In the rows, 128 means zero.
Rotation paths and how fast each direction turns (deg/step)
Each turn is a multiple of 5 degrees from 10 to 175, or 0.
Each row of a path follows its step; steps can be skipped.

step 3: [133 128 132 133 117 136 145 126 113 126 119 130 119 125 130 127 140 131
 123 126 117 131 132 141 117 128 127 123 126 131 133 129 134 128 130 123
 133 126 135 124 117 132 125 131 126 121 132 139 144 129 127 134 128 118
 128 125 135 129 131 132 125 123 126 129 119 134 127 125 123 116 127 137]
step 4: [116 124 117 144 134 131 127 124 124 124 126 125 137 116 123 126 126 126
 127 126 126 120 128 131 129 132 118 125 127 112 114 136 128 133 123 137
 139 124 136 123 124 136 124 136 126 130 133 137 142 122 131 124 129 119
 129 125 134 126 123 139 133 132 126 126 130 138 121 131 130 121 129 125]
step 11: [140 139 135 128 118 133 132 120 126 116 120 125 138 141 121 125 126 138
 138 119 128 118 123 124 121 122 127 123 125 117 135 128 131 125 128 123
 129 122 135 125 127 123 118 130 123 124 131 137 130 123 131 123 132 136
 126 135 121 125 132 137 130 128 137 116 118 132 133 122 126 131 121 129]
step 14: [132 130 119 132 124 135 132 134 130 134 128 131 127 126 122 131 135 128
 134 123 129 116 118 117 118 138 130 138 140 140 134 123 128 128 126 125
 123 132 125 137 134 118 122 125 118 127 144 119 142 125 132 131 128 128
 122 134 126 131 135 120 116 130 125 127 126 115 131 128 126 128 133 131]
step 21: [116 114 128 133 134 104 134 129 130 129 130 126 127 129 121 124 126 126
 132 130 129 129 126 130 127 128 128 122 140 126 134 115 139 122 123 128
 126 132 122 131 123 127 132 126 126 128 126 106 124 129 120 119 121 138
 129 130 129 137 125 124 130 119 130 127 131 131 131 126 126 133 141 131]
step 23: [130 119 132 123 128 136 127 138 132 125 130 122 141 139 116 130 132 122
 128 122 141 124 131 121 122 130 137 127 131 136 135 127 121 120 128 128
 132 127 134 125 126 129 134 129 132 116 128 127 127 135 134 132 132 130
 132 118 128 125 122 120 130 119 118 123 133 128 138 134 129 118 107 120]
step 25: [121 133 126 134 131 129 125 135 132 138 138 122 129 123 129 127 120 113
 136 134 138 141 130 131 138 125 124 128 128 136 130 133 126 125 123 118
 129 142 117 125 127 130 127 118 125 134 127 119 130 120 130 124 142 123
 112 132 124 124 121 127 126 129 132 134 126 131 117 123 129 122 126 135]
step 37: [141 123 135 133 124 138 122 118 125 126 123 135 115 118 136 134 126 121
 128 137 128 131 125 129 123 128 118 116 116 123 127 124 128 123 119 129
 119 128 122 117 126 144 140 128 120 133 128 138 122 129 120 124 130 133
 120 132 136 125 130 125 133 124 136 130 130 134 119 127 129 127 134 128]
step 41: [131 125 126 125 126 127 118 131 128 134 119 130 125 132 138 136 136 124
 124 128 112 133 135 127 131 117 129 134 140 127 125 133 136 119 124 126
 116 116 123 135 125 129 120 137 135 129 126 131 135 133 125 120 131 126
 135 141 137 125 133 143 122 129 135 137 125 139 124 136 125 127 127 131]
Directions:
[128 128 132 129 127 125 130 131 131 130 127 129 128 129 129 128 129 125
 127 127 129 125 126 131 128 128 126 130 127 127 127 126 126 127 129 129
 130 128 128 128 127 126 127 128 129 127 127 127 126 129 125 127 128 129
 127 126 127 127 129 128 128 131 126 130 127 126 125 128 129 129 130 131]  95
[129 131 128 129 129 127 129 129 129 130 127 130 128 127 126 126 127 129
 126 128 129 127 129 125 128 129 130 128 129 129 126 129 127 125 130 130
 128 129 128 131 128 128 128 130 128 127 127 128 126 126 131 130 126 127
 128 128 130 124 131 126 130 127 128 127 130 125 129 128 128 128 129 129]  85
[127 125 128 127 131 126 131 127 128 127 128 128 127 127 130 128 127 130
 126 127 126 128 127 129 130 130 128 130 127 130 128 130 127 128 131 129
 128 129 129 128 128 128 126 126 127 128 131 130 129 128 129 130 124 126
 128 126 131 129 127 131 127 127 127 127 127 127 128 126 130 126 132 127]  25
[127 127 128 131 126 128 128 131 129 129 127 129 126 125 126 128 129 128
 125 126 126 129 129 128 129 130 129 126 127 132 132 126 129 126 127 128
 125 127 127 126 126 129 130 127 126 128 129 127 128 131 128 127 129 130
 130 126 131 127 129 128 128 130 127 128 128 129 129 126 127 128 127 128]  160
[128 128 129 126 129 126 126 130 124 127 128 127 127 128 124 129 130 127
 127 130 130 124 127 125 126 128 128 127 126 130 127 126 129 129 127 128
 129 127 127 129 131 128 131 128 126 129 129 128 127 130 129 128 127 128
 126 129 129 127 126 129 126 129 126 129 127 128 127 131 129 127 130 126]  45
[127 130 128 130 126 126 131 129 126 128 131 131 127 129 128 128 129 132
 130 128 126 128 130 129 126 130 130 130 129 130 127 127 129 129 127 124
 130 131 128 128 129 129 128 127 128 129 127 125 128 126 126 128 125 127
 127 128 127 129 126 129 128 130 127 127 128 130 127 129 128 129 127 130]  100

step 6: [140 119 125 127 120 120 125 138 129 117 131 133 129 127 136 127 135 136
 134 139 136 137 121 115 132 136 129 133 129 119 130 132 136 137 130 129
 116 120 133 128 114 123 135 137 126 122 128 122 125 123 126 120 122 131
 124 130 129 124 131 130 129 135 135 124 126 129 121 138 128 132 125 130]
step 11: [130 132 123 112 126 127 138 126 130 120 133 127 127 126 136 137 144 137
 127 143 124 130 133 125 133 130 132 124 128 119 135 132 133 133 135 130
 124 114 130 126 116 123 125 127 127 121 130 124 131 138 128 130 129 122
 132 117 126 136 123 137 126 135 117 136 134 129 123 131 136 127 126 127]
step 14: [129 126 113 133 127 120 120 137 121 121 125 132 132 141 133 133 137 133
 129 135 129 129 134 125 127 130 128 137 125 127 131 133 132 144 132 127
 125 131 125 125 121 120 135 145 123 130 130 118 133 125 122 137 129 128
 132 130 135 136 126 134 136 134 129 138 126 131 127 133 139 132 135 136]
step 15: [132 121 127 137 129 125 134 127 119 125 127 132 147 137 126 134 135 123
 134 128 134 130 127 121 132 126 123 133 123 120 127 129 118 141 129 121
 126 119 130 124 129 138 112 123 134 134 133 126 119 125 127 122 129 130
 134 129 135 129 133 132 128 145 129 133 120 135 129 137 121 127 126 132]
step 17: [135 117 123 137 123 123 131 126 112 133 118 136 142 119 130 124 134 132
 129 131 129 138 119 123 128 128 127 137 118 138 124 140 127 140 143 126
 129 127 126 125 132 127 127 139 125 133 125 133 129 135 122 128 125 131
 134 123 125 131 122 135 127 122 131 131 124 136 136 134 129 126 134 125]
step 20: [138 124 113 127 118 126 136 125 123 126 127 128 137 131 124 128 144 132
 133 129 125 130 118 130 134 120 123 130 120 115 130 136 121 131 135 133
 121 129 127 128 138 127 122 120 138 131 135 134 132 128 121 118 139 121
 119 126 127 121 122 136 122 125 123 130 129 131 139 128 128 125 123 124]
step 22: [142 125 121 130 120 122 117 134 112 121 122 139 134 127 123 123 124 127
 128 135 136 123 118 134 135 125 122 133 131 120 129 125 139 138 140 134
 126 122 129 131 131 124 134 131 137 127 132 130 134 127 122 128 134 127
 126 129 127 136 127 138 124 140 128 137 128 130 124 131 139 124 136 129]
step 40: [137 118 119 132 131 133 130 137 115 126 135 128 139 125 126 130 133 138
 141 133 135 125 130 119 130 135 126 134 121 124 134 121 139 132 128 128
 126 118 135 125 131 141 128 132 133 129 121 131 122 135 126 120 131 121
 133 123 129 131 118 127 127 135 122 141 119 127 135 132 135 133 128 125]
step 43: [129 122 123 134 119 130 132 130 120 130 129 121 134 132 132 141 144 133
 118 126 119 125 125 124 134 124 123 131 122 125 132 145 128 126 134 119
 129 121 136 125 131 130 129 136 126 126 139 125 123 137 126 124 124 123
 132 126 136 138 126 123 124 139 125 137 121 125 135 134 125 125 116 131]
Directions:
[126 129 131 129 130 129 126 126 128 130 129 123 129 129 129 128 129 129
 127 126 130 127 127 128 129 126 125 128 126 128 129 128 129 128 126 131
 130 126 130 128 126 130 130 128 130 126 129 129 126 128 127 127 129 129
 132 129 128 128 129 128 127 130 129 128 128 127 130 126 127 129 128 128]  130
[125 130 129 128 126 126 127 128 128 124 129 129 126 129 128 126 125 128
 126 129 130 127 125 129 130 127 128 127 129 129 128 130 129 130 128 131
 129 129 126 128 126 128 128 130 127 129 126 126 129 129 127 127 125 126
 129 129 133 128 130 130 128 129 129 129 125 130 128 129 127 128 128 126]  90
[126 130 127 128 126 129 126 130 127 127 129 128 127 126 127 126 129 128
 129 125 128 130 127 129 126 127 128 129 128 130 127 127 132 127 129 125
 129 126 131 127 130 130 127 127 128 128 129 125 127 127 130 129 128 128
 126 128 128 128 126 128 129 133 129 127 127 127 127 127 128 127 127 126]  120
[127 129 129 127 128 129 128 126 127 127 130 128 126 127 127 128 131 127
 129 129 129 127 126 129 130 127 131 126 128 128 127 126 128 127 129 129
 127 132 131 128 129 128 128 129 130 129 128 127 129 130 127 128 127 127
 130 130 125 125 126 130 130 129 123 128 130 128 128 128 130 129 130 127]  40
